One turn moves every row onto another: examples first, then more rows asked
Y: [-19.4  27.9   7.0   2.1   5.9 -20.8  -0.2 -11.2 -11.3   5.5   3.1 -25.6
 -16.2  16.9  -4.0   2.5   1.9 -10.1  20.2  23.1 -10.6  -4.0  19.0   9.8
   8.4  24.7   2.7  31.2  23.7 -27.9  -0.2  14.6 -15.6   6.4   8.5   3.0
 -10.8 -10.0   6.4  13.9 -16.4   6.0   8.9 -12.3]
C: [ -9.5  29.1  -4.8 -14.9  -2.7   5.7  -8.3  -8.9  11.8  -9.6 -13.4   2.4
 -22.2  10.6   4.4   9.6  10.5  -9.8  33.2  23.0   9.1 -12.2  15.3  13.1
  12.3  31.5   7.0  18.0   4.1   3.9  -9.4  -2.6 -11.3   6.3  25.1   0.9
 -10.3 -15.7   0.1  -1.8  16.5   6.5  -9.8 -14.9]
V: [-12.3  29.0 -21.3   7.3  26.8  -3.8  25.8 -25.6 -12.7 -10.9  -1.8  25.9
   0.8   0.3  -5.2   7.8   7.4  13.2   3.5  13.6   1.4  -9.9   6.8   0.7
   3.6   0.1  -1.0  24.4   5.3  -5.5  20.0 -15.3   1.8   1.1  37.1 -19.2
  -1.9 -21.4  19.0   8.1  -0.6  17.6  -3.7  -8.2]
Z: [-19.1  32.3  -8.1 -16.9   3.4  16.8  -3.1 -11.1   0.0 -19.3  -6.9  -3.9
 -14.3   6.6   2.8  11.3  14.4 -14.7  32.4  18.8   2.3   4.9  16.2  20.3
   9.7  33.1  -3.4  21.0  15.8  -0.8  -4.4 -11.1   3.0  12.7  14.6  -1.8
  -2.3   0.8   2.2   3.4   5.8   4.2  -4.0  -5.5]
A: [ -2.2  39.5 -24.9  -3.1  22.9 -12.2  12.9 -11.5 -11.4 -13.6   2.5   9.4
  -7.5   6.1 -10.0 -12.9  -7.4   0.1  14.4   7.0   6.6 -17.1  13.0  -9.3
  -5.8  -5.9  13.0  17.2  26.3 -17.1  23.4  -9.2 -19.7   0.7  40.8  -8.8
  -3.6 -16.4  18.5  -3.9   5.1   6.6  -4.6  -2.2]
S: [  0.5  -1.4 -13.5  20.4   6.0 -20.5  20.3 -10.1  -3.0  17.8 -10.9  -3.4
  -9.2  14.3   3.7  10.6  -5.3  -2.2   8.6   6.7  -0.2 -11.2  12.0  12.6
  -0.3  11.7   1.2  -4.5  -0.8 -16.5 -20.5 -25.0   1.8  18.2  11.8  20.4
   4.4 -10.2   0.1   6.1   9.4   7.4  31.2   0.9]
X: [-13.4  16.1 -20.2  -0.5  26.9 -27.6  35.4 -11.6 -10.3 -15.6  -5.1   1.7
   0.9  17.5  -9.6  -4.1  11.2   8.1  13.2   8.4   8.1  -6.4  25.3   5.5
   9.0  11.5   6.0   9.9  22.1 -14.4  33.2  -9.5  -6.1   8.1  35.4 -18.1
  -9.0 -12.9  17.1  -1.6   0.6  11.7  -3.5 -11.8]
H: [  3.6  10.1  -9.6   3.8  10.5 -12.9  10.9 -12.3 -19.4   1.3 -10.1  -3.2
  -6.7   9.8   9.6  15.0  -6.2  -7.6  12.1  -5.0   2.8 -10.5   8.1  11.2
  -7.6  -0.9  -1.4   2.8  19.3  -8.6 -27.6 -20.0   7.7  27.4  20.0  19.9
  11.2   0.6   3.1  22.9  -5.3  17.9  27.6  13.2]
L: [ 20.4  44.2  -1.8  14.7  21.3  -8.1  28.9 -16.3 -38.1  -1.1 -14.0   9.1
  -2.1  13.5  -8.2   9.9  -3.0  -3.6  14.9   3.1  -4.0 -14.9   0.8  18.1
   3.3  -9.7  12.1  14.0   5.7 -34.3   1.9   0.8   0.4   6.1  25.4   0.7
  -1.9 -26.7   4.7  18.8   6.2   4.2   4.9  -7.8]
P: [ -0.1  16.4  -0.2   0.3   9.8 -18.3  14.7 -10.3 -18.8  14.0 -12.5  -5.3
 -11.1  28.0  11.1  13.0  -9.2  -9.4  12.8   4.7  -2.7 -19.1  20.5   5.9
  -4.4  15.1   4.3  -7.0   7.3 -26.0 -26.8 -11.2  -7.3  25.9  29.9  24.5
  -2.1 -14.7  -0.3  18.6  -2.2  10.6  24.5  -3.4]
T: [ -6.5  27.0   6.2   9.1  -6.8 -15.2   0.7  -4.1 -14.1   0.5 -10.9   5.0
 -20.9  -8.6   2.3   3.7  -9.2 -10.0  26.2  -4.7   0.9   2.8  -4.7   2.0
  10.5  13.1  11.6  40.5  26.1 -10.0 -11.7   2.5 -10.1   5.5  13.3 -11.6
   4.0   5.2  11.5  19.7  -5.7  24.1   1.8   4.5]
U: [  9.5  22.0 -14.5  18.4  33.5 -19.2  23.2 -24.0 -18.3   2.1   0.7  -2.8
  -3.7  24.6 -11.7   3.1  11.5  -3.0  16.5  25.7   4.9 -14.9  18.5  15.0
  -2.4  -9.8  16.2  -2.3  23.6 -27.8   9.5 -11.1  -2.3  -4.9   8.6  15.0
   5.5 -23.2   3.3  -5.3   5.4  -9.9   6.6   1.9]
J: [-10.3  22.0  -9.7  -9.6  -8.4   5.1   2.6   1.5   8.1 -18.6 -18.4  -4.6
 -11.2   5.9  -3.6   5.4   3.2  -9.5  31.3  15.6   3.6   3.7   5.7  23.1
  14.5  33.0  -4.8  25.9   5.2  -2.7   1.5 -13.3 -10.4   6.1  11.1   1.9
  -3.2  -6.1   2.5  -8.4  23.1   6.3  -0.4  -5.6]
G: [ 16.8  10.9  -5.7  16.9  29.9 -25.4  30.1 -22.0 -21.7  -4.9 -20.1  23.5
  -3.2  14.7   6.6  15.7  15.5   2.1  22.9   1.1  19.6 -13.3  10.3  18.3
  12.5  -8.5  19.3   1.0  26.2 -12.3  -0.6 -11.6   7.9   3.4  19.6  -2.7
   7.6 -11.4   5.8   9.3  10.7  18.3  -2.9   2.7]
D: [-25.1  -4.4   3.6  18.7   4.8 -23.2   2.6 -22.7  11.9  14.5  -1.2   9.9
 -19.7   3.7   7.2  10.1  12.0   5.3  17.6  29.0   5.9  -4.2  11.1   7.6
  14.0  22.8   8.1  30.1  19.0  -8.1  -9.2  -8.8  -7.8  -3.9   3.6  -1.4
   8.7  -7.9  11.8   3.1  -4.0  12.1  -0.5  -1.3]

D turns into Y
U turns into L
X turns into A
Where do these go?
H turns into S
Z turns into J

